kalo: [128  76  76  83 107  84 113 144  76 115 128 125  75 139 138 126  83 130
 132  87 117 164 104]
retu: [155 164 194 154 185 159 114 111 196 167 194 174 186 117 135  95 112 178
 141 180 113 163 139]
Zos: [142 107 130 121 140 126 119 133 122 138 149 143 118 132 145 120 100 129
 134 121 123 165 114]
naz: [155 149 227 164 191 144 171  80 195 218 145 171 179 102 144 118 110 171
  80 157 110 194 135]
Tozu: [137 108 143 138 106 169 115 159  82  91 124 106 111 125 148 138 137  97
 154 113 158 105 105]
gavo: [162 101 102 136 138 177  90 163  98 108 181 139 122 134 166 113  96 109
 176 129 147 155  94]
bada: [145  84 110 105 133 109 124 137  99 140 142 140 117 133 151 124  83 117
 128 101 120 183 104]
fafi: [124 130  95  96 113  98 138 116 110 132 112 121 128 122 111 123 121 127
 105 117 108 123 131]
pom: [132  70 125 107 128  80 153 135 102 152 105 131  74 140 151 141  99 108
 110  79 124 191 113]
after: [90] | [163]
after: [186] | [117]
after: [75] | [139]
after: [148] | [138]
find: [137 108 143 138 106 169 115 159  82  91 124 106 111 125 148 138 137  97
 154 113 158 105 105] | Tozu
after: [153] | [135]
after: [119] | [133]

Namab: [140 132 118 132 129 136 129]
lufu: [113 143  25 110 113 129 130]
Taza: [156 104 129 125 130 117 103]
after: [118] | [132]
after: [117] | [103]

Fut: [134 107  89  43]
fef: [123  95 174  60]
tere: [123 122 174  60]
nani: [134 101  89  43]
after: [95] | [174]
after: [101] | [89]
after: [122] | [174]
after: [107] | [89]

Tal: [114 134  74 190 134  63]
Tes: [104  60  93 100  94  83]
mufug: [ 93  39 121 110  51 112]
Bes: [127 189  93  99 180  77]
rud: [128 191 135 111 183 112]
nim: [128  48 167 124  61 153]
Bak: [113 123  92  97 124  78]
after: [127] | [189]
after: [189] | [93]
after: [61] | [153]
after: [180] | [77]
after: [121] | [110]

bome: [116 130 102 129 174  98  73]
gebis: [117 105 120 130 151  97 100]
koli: [115 119 137 129 115  93 138]
Rane: [115 141 158 129  60 152 173]
dolum: [116 146 108 128 145  98  86]
vin: [120 141 125 129 119 101 103]
tepim: [121 143 109 128 151  99  78]
vute: [118 144 171 129  46  94 186]
robi: [122 126  83 129 198 105  27]
vizu: [120 134  76 129 200 105  21]
Gat: [115 136 172 130  42  94 194]
zesol: [116 136 172 129  50  90 197]
after: [122] | [126]
after: [134] | [76]

zesu: [ 45 162  32 189 209  94  91 165 144 171 183  41  55 122 135 152 172 154
 179  65]
niv: [ 92 163 140 143  55 177  62 100 209 160  39 187 171 155 116 181  34 150
  44 180]
zoti: [ 64 195  59 152 160 196  16 197 168  77 203 141 174 167 150 112 109  47
 143 160]
Rera: [ 59  21 154 116  46 172 162 183 183 193 155 157  83 164  59 127 166  57
 209 100]
baf: [113  61 193 156 165  87 204  73  69 180 169  88 160 150 155  50 203 151
 128   9]
mosu: [ 81 155 121 167  63 195  58 123 208 159  68 180 169 158  94 184  17 156
  48 159]
gok: [ 44 161  32 189 209  95  95 165 145 171 183  40  54 122 134 151 171 152
 179  63]
lan: [158 184 181  62  94  66  81  46 166 156  45 208 158 159 169 121 121 155
  58 196]
risan: [198 125 153 179 159  62 200  78 148 121 151 161  50  69  66  10 168 202
 165  97]
Vidug: [202 204 165 149 181  91 167   9 161  72  67 154  62  50 154 116 155 125
  85 193]
Nefik: [155 187  56 138 203 150 162  76  74 172 183  53  10  99  98  79 144 204
 160 159]
after: [92] | [163]
find: [113  61 193 156 165  87 204  73  69 180 169  88 160 150 155  50 203 151
 128   9] | baf
after: [56] | [138]
find: [198 125 153 179 159  62 200  78 148 121 151 161  50  69  66  10 168 202
 165  97] | risan
after: [16] | [197]
after: [87] | [204]

pidip: [145 182 129 120 191  52  55 130 157  38 152  56 175 156]
Nefib: [124 141 165 106 163 181 142 116 125 170 121 192 128 110]
zufi: [145 143 129 120  60  52  55 116 125 170 121 192 128 110]
after: [181] | [142]
after: [182] | [129]
after: [157] | [38]
after: [163] | [181]

